Small tables with named rows and columns. After each table, cells are looked up by row and column.

duto:
          nez  sabek  tamosoz    bas    vel    mip    tob  zolirap    nis    nam
nibolep  0.39   0.10     0.00   0.49  -0.04  -0.85  -0.44     0.10  -0.46  -0.21
zovotan  0.34   0.19    -0.84   0.09   0.29  -0.62  -0.26     0.10   0.03  -0.70
zemumu   0.35   0.05     0.16   0.38  -0.52  -0.90   0.06    -0.21  -0.40   0.71
nonenis  0.35   0.20    -0.05   0.16   0.47   0.09  -0.75    -0.85  -0.22   0.11
pevabe   0.32   0.00     0.31   0.13  -0.93  -0.18  -0.18    -0.32   0.89  -0.05
penu     0.32   0.02     0.36   0.17  -0.90  -0.28  -0.03    -0.40   0.86   0.09
fas      0.29  -0.02     0.55  -0.71  -0.35  -0.27  -0.11     0.84  -0.93  -0.42
sumafa   0.34   0.15    -0.04   0.40   0.28  -0.67  -0.84    -0.14   0.03  -0.49
kir      0.28   0.18    -0.04   0.34   0.35  -0.46  -0.89    -0.28   0.11  -0.36

sumafa, vel -> 0.28
kir, bas -> 0.34
penu, nez -> 0.32
zovotan, mip -> -0.62
nonenis, sabek -> 0.20
pevabe, sabek -> 0.00
sumafa, zolirap -> -0.14
pevabe, nam -> -0.05
sumafa, mip -> -0.67
fas, mip -> -0.27
zovotan, tob -> -0.26
pevabe, nez -> 0.32

nogep:
fields: bamavi, suzuf, forevov, savepu, fugamir, kog
sakobe: [56986, 31490, 37249, 27777, 49516, 81694]
dov: [88795, 44561, 27795, 84184, 10726, 11356]
vuku: [44633, 66135, 67353, 37615, 68484, 69001]
ver: [35386, 60361, 72584, 30742, 72668, 74613]
tokom: [40541, 61437, 70015, 32427, 71622, 71209]
berus: [36470, 65656, 66230, 73497, 58316, 30874]
bobov: [39072, 52841, 68186, 35613, 74413, 73347]
rogigub: [83668, 55484, 34128, 81752, 18059, 19198]

sakobe, savepu: 27777
sakobe, forevov: 37249
rogigub, bamavi: 83668
bobov, suzuf: 52841
berus, fugamir: 58316
rogigub, savepu: 81752
Which row has the largest forevov? ver

Table das
,sudupu,gidok,nugizit,dup,napalor,mon,zok,mur,rudobe
ropebag,51.813,51.869,51.838,51.914,51.618,52.155,51.773,51.314,51.592
gik,44.944,52.495,48.098,41.876,54.774,38.423,56.726,63.504,51.822
veb,48.429,51.977,49.796,47.169,53.247,45.466,54.218,57.285,51.886
notufo,52.637,51.568,52.180,53.272,51.093,53.875,50.894,49.805,51.714
zegik,54.075,50.687,53.114,54.921,50.557,56.195,50.057,47.519,51.610
vufi,41.988,52.778,46.304,37.844,56.484,32.345,59.533,69.005,52.032
lesef,36.328,53.564,43.072,29.611,59.333,21.392,63.954,78.942,52.392
farib,45.141,52.459,47.867,42.277,55.068,38.643,56.987,63.421,52.031

veb, mon -> 45.466
ropebag, mon -> 52.155
vufi, napalor -> 56.484
ropebag, mur -> 51.314
farib, napalor -> 55.068
ropebag, sudupu -> 51.813
notufo, nugizit -> 52.180
gik, mon -> 38.423
zegik, gidok -> 50.687
vufi, rudobe -> 52.032
zegik, sudupu -> 54.075
notufo, zok -> 50.894
ropebag, rudobe -> 51.592
vufi, sudupu -> 41.988
notufo, mon -> 53.875
gik, napalor -> 54.774
ropebag, nugizit -> 51.838
notufo, sudupu -> 52.637

sarutob:
       kisilog  kavir  vofer  limomi  sov  ralibu  talo  pusegad  guva  zut
talu       6.4    3.9    4.0     4.5  4.7     2.4   5.5      4.6   4.5  6.5
gur        5.2    5.0    4.4     4.9  3.5     4.7   3.5      2.7   4.2  5.2
pinur      3.4    4.5    4.9     6.1  6.8     5.1   2.9      3.4   4.5  3.5
kub        4.1    5.4    5.6     4.3  3.8     4.1   5.6      4.1   4.5  2.9
gibu       5.5    6.8    6.9     4.8  5.1     5.0   5.4      3.6   4.3  3.6
noni       4.8    4.2    3.0     8.3  5.4     3.9   3.2      3.7   4.6  2.7

vofer of noni is 3.0
ralibu of talu is 2.4
limomi of talu is 4.5
limomi of gur is 4.9
pusegad of pinur is 3.4
kisilog of gibu is 5.5
pusegad of gur is 2.7
zut of gur is 5.2
zut of kub is 2.9
zut of noni is 2.7
talo of noni is 3.2
sov of noni is 5.4
zut of talu is 6.5
pusegad of gibu is 3.6
limomi of gibu is 4.8
talo of gibu is 5.4
guva of noni is 4.6
guva of pinur is 4.5
Row with the largest kavir: gibu

